Read these off the array that follows. Rows and columns are numbered from 0.
1) Give the entry at row 0, column 2.
2) Give the entry at row 0, column 1.
3) Give the entry in the bottom-left corner.
4) Give the entry in the bottom-right corner.
5) Give the entry directly below 142.
6) Give the entry in row 2 and column 2.
7) Give the top-right entry.
8) Give the entry at row 2, column 1.
[[108 129 121 128 113 139 141 136 121]
 [102 129 109 117 114 147 156 108 122]
 [107 126 118 127 114 146 156 123 121]
 [144 122 135 140 136 116 108 141 132]
 [102 122 122 135 110 147 152 138 119]
 [145 123 135 132 138 118 116 123 133]
 [110 121 131 140 111 138 131 141 119]
 [117 121 130 140 117 140 142 135 123]
 [145 131 134 126 138 116 109 125 133]
 [117 138 123 121 120 127 122 141 123]
 [109 137 120 122 115 134 132 140 121]
 [109 138 109 115 124 137 156 107 126]]
1) 121
2) 129
3) 109
4) 126
5) 109
6) 118
7) 121
8) 126

x =
[[125 123 125 128 124 130 129 135 137 126 130 122 126 129 132]
 [132 128 125 126 120 126 128 126 138 137 128 129 127 129 136]
 [127 127 127 131 131 127 130 116 133 129 122 124 129 127 128]
 [131 133 124 129 118 127 128 127 127 126 118 134 139 131 124]
 [128 130 127 125 113 124 130 153 117 132 114 130 125 124 122]
 [126 128 127 124 124 127 134 126 130 127 129 132 126 133 128]
 [128 137 132 124 125 129 129 115 126 125 125 130 125 128 118]
 [129 134 126 129 126 126 120 137 129 132 123 122 130 128 131]
 [125 124 127 129 127 125 133 119 126 125 137 129 133 129 135]
 [128 122 125 128 130 122 133 133 137 134 113 135 132 130 128]
 [130 122 130 129 119 128 131 120 128 126 121 134 124 127 124]
 [131 127 131 129 127 129 130 142 132 121 123 124 120 132 125]
 [128 127 128 128 130 126 125 124 130 127 120 124 123 128 132]
 [129 129 126 130 131 122 128 103 132 134 139 129 124 129 123]
 [130 131 129 123 135 131 127 128 134 129 132 126 133 130 123]
 [125 129 130 133 117 131 124 126 122 139 127 115 119 129 131]]
The last entry of the smallest entry's row?
A: 123
The first entry of the smallest entry's row -> 129
The bottom entry of the column that holds the smallest entry: 126
The entry directly below the smallest entry?
A: 128
The smallest entry?
A: 103
The bottom-left entry: 125
The top entry of the column that holds the smallest entry?
A: 135
The entry in the top-right corner: 132
The smallest entry in the last column is 118
The entry in the top-left corner?
A: 125
The last entry, reading row by row?
A: 131
The 4th entry, reading row by row?
A: 128
The entry directly below the largest entry -> 126
The largest entry in the last column?
A: 136
The largest entry in the first row?
A: 137
The third-last entry, reading row by row: 119
The 2nd entry on the main diagonal: 128
The first entry in the row that holds the largest entry?
A: 128
The entry just right of the largest entry?
A: 117
The second entry, reading row by row -> 123
The entry directly above the largest entry is 127
The fifth-last entry, reading row by row: 127

arr =
[[107 105 130 132 143 133 149 138 123 123 118 120 148 136 141]
 [132 131 117 113 138 126 147 143 128 120 142 135 152 132 115]
 [142 127 120 127 146 128 111 140 138 124 134 122 144 133 125]
 [111 111 123 125 142 120 120 147 133 124 126 123 148 138 124]
 [143 140 131 131 130 133 104 126 118 128 119 138 121 126 131]
 [128 134 131 124 120 132 136 121 135 118 124 129 136 123 123]
 [139 136 127 131 120 122 152 125 128 123 113 120 114 121 137]
 [125 130 104 125 127 114 131 120 137 127 132 126 109 115 124]
 [135 138 133 132 125 141 138 139 123 116 126 141 139 138 135]
 [154 152 126 124 117 136 121 116 123 125 136 130 117 114 132]]
The last entry, reading row by row is 132
The largest entry in the last column -> 141
The largest entry in the first column is 154
The entry in the top-left corner: 107
The smallest entry in the last row: 114
The second entry on the diagonal from the top-right corner is 132
Give the 2nd entry on the main diagonal.
131
Give the fourth entry in reading order.
132
The entry directly above the largest entry: 135
The third entry on the main diagonal: 120
Give the largest entry in the first row.
149

Questions about the matrix below.
1) Report the first entry in reading order.
2) Report the entry directly above the largest entry.
3) Report the entry just right of 113.
4) Report the entry just right of the largest entry.
5) Report the entry just right of 130.
6) Report the top-right entry.
7) Report the third-last entry, reading row by row.
8) Report the entry directly below the smallest entry.
[[103 104 118 129 121 150 116 129 108 123 141]
 [106 132 113 132 142 125 134 131 120 145 122]
 [126 120 127 131 130 121 141 118 157 151 119]]
1) 103
2) 120
3) 132
4) 151
5) 121
6) 141
7) 157
8) 106
